The rows below come in pairs that one turn or mirror swaps. Which row does each named row swap with?
q465: [  1   7 -10  18 -13  10  -9  -4   7  12  -8  15   4  12   4  -3  23  -3
  -2  13   6  -2  -3  13 -22 -22 -16]
q48: [ 16   4  -7  -2 -22   0 -10 -18  17   3 -11  -7  11  -7   3 -11  -2  -2
   9  20  17  -4   4  14  -4 -20 -25]
q41: [ 16  12  -5  -5 -20  -5  -8 -13  20   6 -20  -8   5  -6  -5 -19  -3   4
   5  20  16   3   4  16  -9 -18 -23]
q897: [  7   6 -21   4  -6  12  -5  -8   3 -10 -19  -5  16 -10   3  10   7   9
  -9  22  -3 -12   7  21 -11  -9 -26]
q296: [ -2   2 -12   9  10   6 -14  -9  23   8 -15  15   3   9   9  10 -10   1
  -8  30   1  -3  20  25 -10 -25  -7]
q178: [ 10  -1 -28  -4   5 -14  -5  -3  21   0 -10  -8   7  -4 -13   4  -6   2
  -6  18   3   6   8  30 -10 -23   4]
q64: [  3   3 -19  -5   1 -11  -8  -6  23  -5 -12  -8   3   2 -16  -1  -9  -1
  -7  26   4   2  10  33 -10 -24   5]
q943: [ -2   9  -5  16 -19  11  -6  -3   3  13 -15  13   5   5   4  -3  21  -3
  -3  18   0  -1   2  15 -22 -19 -14]
q309: [ 10 -13 -17   1   1  -3 -15  -6  24  -3 -23 -12  12 -13  -1   4  15   0
  -5   2   8   3  15  13  -1 -10 -16]
q926: [ 11   6 -20  10  -3   2 -21  -8  14   1  -2   4  -1  13   9  -2  23   9
  -5   0  20   2   3  15 -11 -17 -19]
q40: [ 11   5 -29  12  -6   8   9  -6  15  11 -13   6  14 -15  12   1   0  -4
   6  23  -8   1   5  32  -9 -12  -7]
q820: [  4   2 -13  -1  -2  -7 -13 -10  22  -6 -14  -4   5   7 -20  -2  -5   3
  -3  35   4  -5  10  31 -22 -15   2]
q958: [ 15   7  -7   0 -21   2 -13 -21  18   3  -9  -1  14 -10   5  -6  -1  -4
   3  16  21   0   4  13   1 -22 -20]
q232: [ 13  20 -15   2  10 -10  -4 -13  22   4 -15  -6 -11  -1   6  -5   2  12
 -10  10  13  -3  22  25  -4   1 -11]
q544: [ -5  12  -3   9 -10  -8   3 -14  14  12  -6   8   6  18  10  -8  14   2
  16  23  12   1   1  22 -18  -9 -10]
q813: [  9  18 -13   3  -9  -1  -4  -2  21  13 -27  -2  -9   4  -9 -25   5   5
   6  17  14  11  -2  20 -15 -12 -17]
q837: [ 16  18 -10   0 -14  -2  -7  -9  19  10 -24  -8   2  -6  -9 -22  -1   8
   6  19  16   5   2  20 -10 -17 -25]
q363: [ 12  -2 -27  13   1  19  -4 -15  25  16 -15   8   6 -16   2  -1   0  -5
   3  22  -6  -4  -1  31 -13  -4  -7]
q780: [  1  10  -8  18 -13   8  -8  -5   4   7  -6  12   6   9  10  -1  26  -1
  -6  12   8  -3  -2  16 -18 -22 -14]
q57: [  9  17 -29  23   0  13 -10  -8  28  10 -17   5   7  -3  -1  -1  28   1
   1  18   7 -12  -1  11 -16 -12 -13]
q985: [  8  -7  -2 -13  -3 -18  -1  -4  11   5 -16  -4   3   3  -7  -2  -3   6
   2  24  12   4  18  22 -17  -5 -21]
q73: [  2  18 -27  11   8   1  -9   0  26  13 -23   6 -12   9 -10  -6   2   1
   9  22  13  10  -7  19 -13  -6  -2]
q141: [  5   1 -22  -5  -1  -9  -9  -8  18  -4  -7  -3   4   4 -15  -1 -11  -2
  -2  26   2  -1   8  34 -17 -19   6]
q788: [ 14  14 -17   1  11  -9 -10 -16  28   3 -14  -7  -7   0   2  -5   6  14
 -14   4  12  -2  22  25  -7  -1 -12]
q69: [ 11   7  -3  16  -2  -1   5  -7   4  15 -15   0  11  -7   8  -2  10  -3
  -5  -4   2   7   2  26 -10  -1   0]
q579: [ -2   9  -7  17 -14  13  -6  -1   4  15 -16  15   5   7   3  -3  19  -3
   0  22   1   1  -2  15 -20 -20 -15]
q940: [  3   6 -17   5  -6  16  -3  -8   8  -8 -23  -7  18 -11   2  10  10   9
  -8  20  -4 -13   4  21 -12 -11 -22]
q225: [  1   9  -5   5 -10  -6   3 -10  15   7  -5   5  12  13  15  -8  13  -1
  17  11  18   3  -3  17 -11  -8 -17]
q979: [  5  -9 -11   7  -6  10 -16  -8  19   5 -34  -4   5 -15 -16   2  14  -3
 -12  17  -2  -2  16  17 -12  -7 -15]
q743: [  7 -13 -17  -9  -1  -9  -3  -8   9   2  -3 -14   1   7   0  10   7   3
   9  27   8   1   8  24 -21  -4  -4]
q981: [  1  16 -27  14   8   2  -8  -1  26  15 -22   5 -10  13  -5  -6   9   0
   8  19   9  12  -8  20 -17  -6  -3]
q272: [  7   0  -2 -15  -1 -11  -4  -1  20   8 -23   3  -2   1 -12 -11  -5   4
  -2  24  11   1  18  13 -16  -5 -19]
q104: [  9   4 -28  12  -2   9   9  -6  17  14 -11   9  14 -19   9  -1   2  -3
   3  24  -6   1   2  32 -11 -15  -5]
q498: [ -3   0 -13  11   9   4 -15  -7  22   7 -14  14   3   8  14   8  -9   1
  -6  34   0  -5  17  25 -12 -22  -6]
q517: [  9   2 -29  14  -3  18  -1 -12  23  14 -11   9  11 -20   5  -5   4  -2
   2  22  -6   0   0  30 -13  -8  -8]
q374: [ -1   0  -9  12   5   0 -13  -9  23  14  -9   5  -3  11  13   6  -2   5
  -2  38  -2  -7  17  26 -16 -25  -5]
q592: [ -6  12  -8  11  -7  -6  -7 -17  22   8  -8   9   0  19  -2 -12   7   4
   6  30  11  -1  -1  25 -28 -11   0]
q811: [  1  10 -30  15  13   2 -11   1  23  14 -13   8  -7  13  -4   2  11  -3
   5  18   8  11  -4  23 -15  -7   3]
q343: [ 13 -11 -19   6   0  -7 -10  -8  18  -3 -12 -10  19  -6   7   2  22   1
  -1   2  10   3   8  19   2  -6 -18]
q211: [ 11  18 -16  12   3  -6 -14   0  37  14 -26  16  -3   1  -7  -5  12  -2
  -7   7  15   2  12   9  -9  -7 -14]
q67: [  8  13  -3   0   3  -2  -3   0  11  21 -21   5  -3   9   1   8 -12  -2
  10  25  16   1   6   5  -7 -12 -12]
q80: [ 14   9 -19   3   8  -6 -16 -15  22  -4  -5  -8  -2   3   6  -4  13  14
 -10  -1  17  -4  16  22  -5  -5 -17]
q762: [  1   1 -11   3  -2  12  -8  -6   2 -10 -25  -4  14  -5   5   3  -2   5
 -10  21  -3 -11   8  20 -12 -11 -28]
q61: [  6  12 -31  16  -5  13  -4 -13  19   2 -17 -10  14  -7  -2   5  19   8
   1  25  -3 -15  -4  17 -19  -9 -11]
q901: [ 11   6  -8  14  -2  -3   1  -7   7  13 -14   5   8  -4   8   2  11 -12
  -7 -10   7   3   2  23  -8  -2  -3]
q737: [ -4  15  -3  13 -11  -5  -1 -15  16  11  -6   9   2  17   4 -10  10   2
  17  26  11   0   2  23 -23 -10  -9]
q475: [ 13   6  -5   3   8   4 -18   1  16  16 -19   6  -1   7  -1  11 -12  -5
   5  20  18  -1   6   1  -8 -13  -9]
q222: [ 12 -11 -16   3   1  -1 -16  -6  26  -4 -22 -14  15 -13  -3   4  14  -1
  -5   7   5   3  15  20   3  -8 -14]
q25: [ 10  17 -26  18   2   5 -16  -4  37  14 -21  16   2  -3  -5  -2  19  -6
  -4  12  12  -1   7  10 -10  -6 -11]
q657: [ 13   6 -11   7 -10   3 -15 -20  22   1  -7   5  10  -8   9   0  -1 -12
  -4   4  23   3  10  15   8 -14 -15]
q210: [ 10  19 -27  21   2  10 -17  -8  36  12 -18  10   2  -2  -2  -1  24  -5
  -2  13   9  -1   6  10 -15  -8  -9]
q728: [  9  10  -4   0   2  -3 -11  -2  14  20 -26   6  -2   9   1  12 -11  -3
   8  18  16   2   3   1  -8 -12 -10]
q331: [  0   9 -31  14  13   2 -12  -2  25  13 -15   4  -8  12  -6   4   8  -4
   9  19  13  11  -4  23 -15  -6   0]
q933: [  6   8 -21   7  -2  15  -8  -9   7  -5 -25  -8  17  -8   2  11  11   8
 -10  23  -6 -12   8  22 -11 -14 -23]
q71: [  5   1 -20  -2   1 -13  -9  -4  23  -5  -9  -4   1   4 -16   4 -10  -1
  -5  26   5  -2   7  33 -16 -19   6]
q700: [ 11   6 -12  19  -2   0  -6  -9  11  10 -12   8  11  -6   8   3  10 -11
 -11  -7   7   8   4  22  -2  -3   0]
q170: [ -4   6 -13   9  -2  -4 -13 -17  24   2  -7   1   2  11 -15  -3  -2   1
  -7  31   5 -11   6  28 -29 -17   2]
q882: [ 13  23  -7  -1  -1 -12   7 -10  17  14 -19  -2  -8  -2   9  -2  -5   9
   0  17  14   2  21  18  -2  -4 -14]
q876: [ 11  -6  -2 -17  -5 -11  -2  -4  12   3 -13  -3   2  -1  -5  -1  -5   8
   2  26   8  -1  18  22 -19  -2 -20]
q675: [ 12 -11 -20  -1   0   1 -14  -4  23  -4 -21  -9  15 -12  -2   1  16  -2
  -6   3   6   3  15  13   1  -5 -15]
q466: [  8  -8  -3 -15  -4 -15   0  -4  12   3 -16  -5   1  -2  -4  -4  -4   5
   2  22  11   3  16  20 -22  -3 -21]
q736: [ 13   9 -19   3   2  -3 -21 -12  20  -4  -1  -5   0   9   9  -7  14  13
 -10  -1  19  -2  14  20  -8 -12 -14]
q822: [  4  -3  -7   9   0   1 -10 -12  21  18 -10   4  -1  12  14  10   1   5
  -3  35  -7  -9  15  25 -16 -24  -2]
q329: [ 10   5 -24   7  -3  15  -5  -9  12 -10 -17 -11  19  -8  -4   8  20  10
  -3  23  -3 -14   6  22 -15  -9 -14]

q743 swaps with q979
q837 swaps with q736
q926 swaps with q813
q985 swaps with q675
q104 swaps with q498
q958 swaps with q232
q296 swaps with q40
q64 swaps with q897
q178 swaps with q762
q882 swaps with q657
q210 swaps with q737
q811 swaps with q579

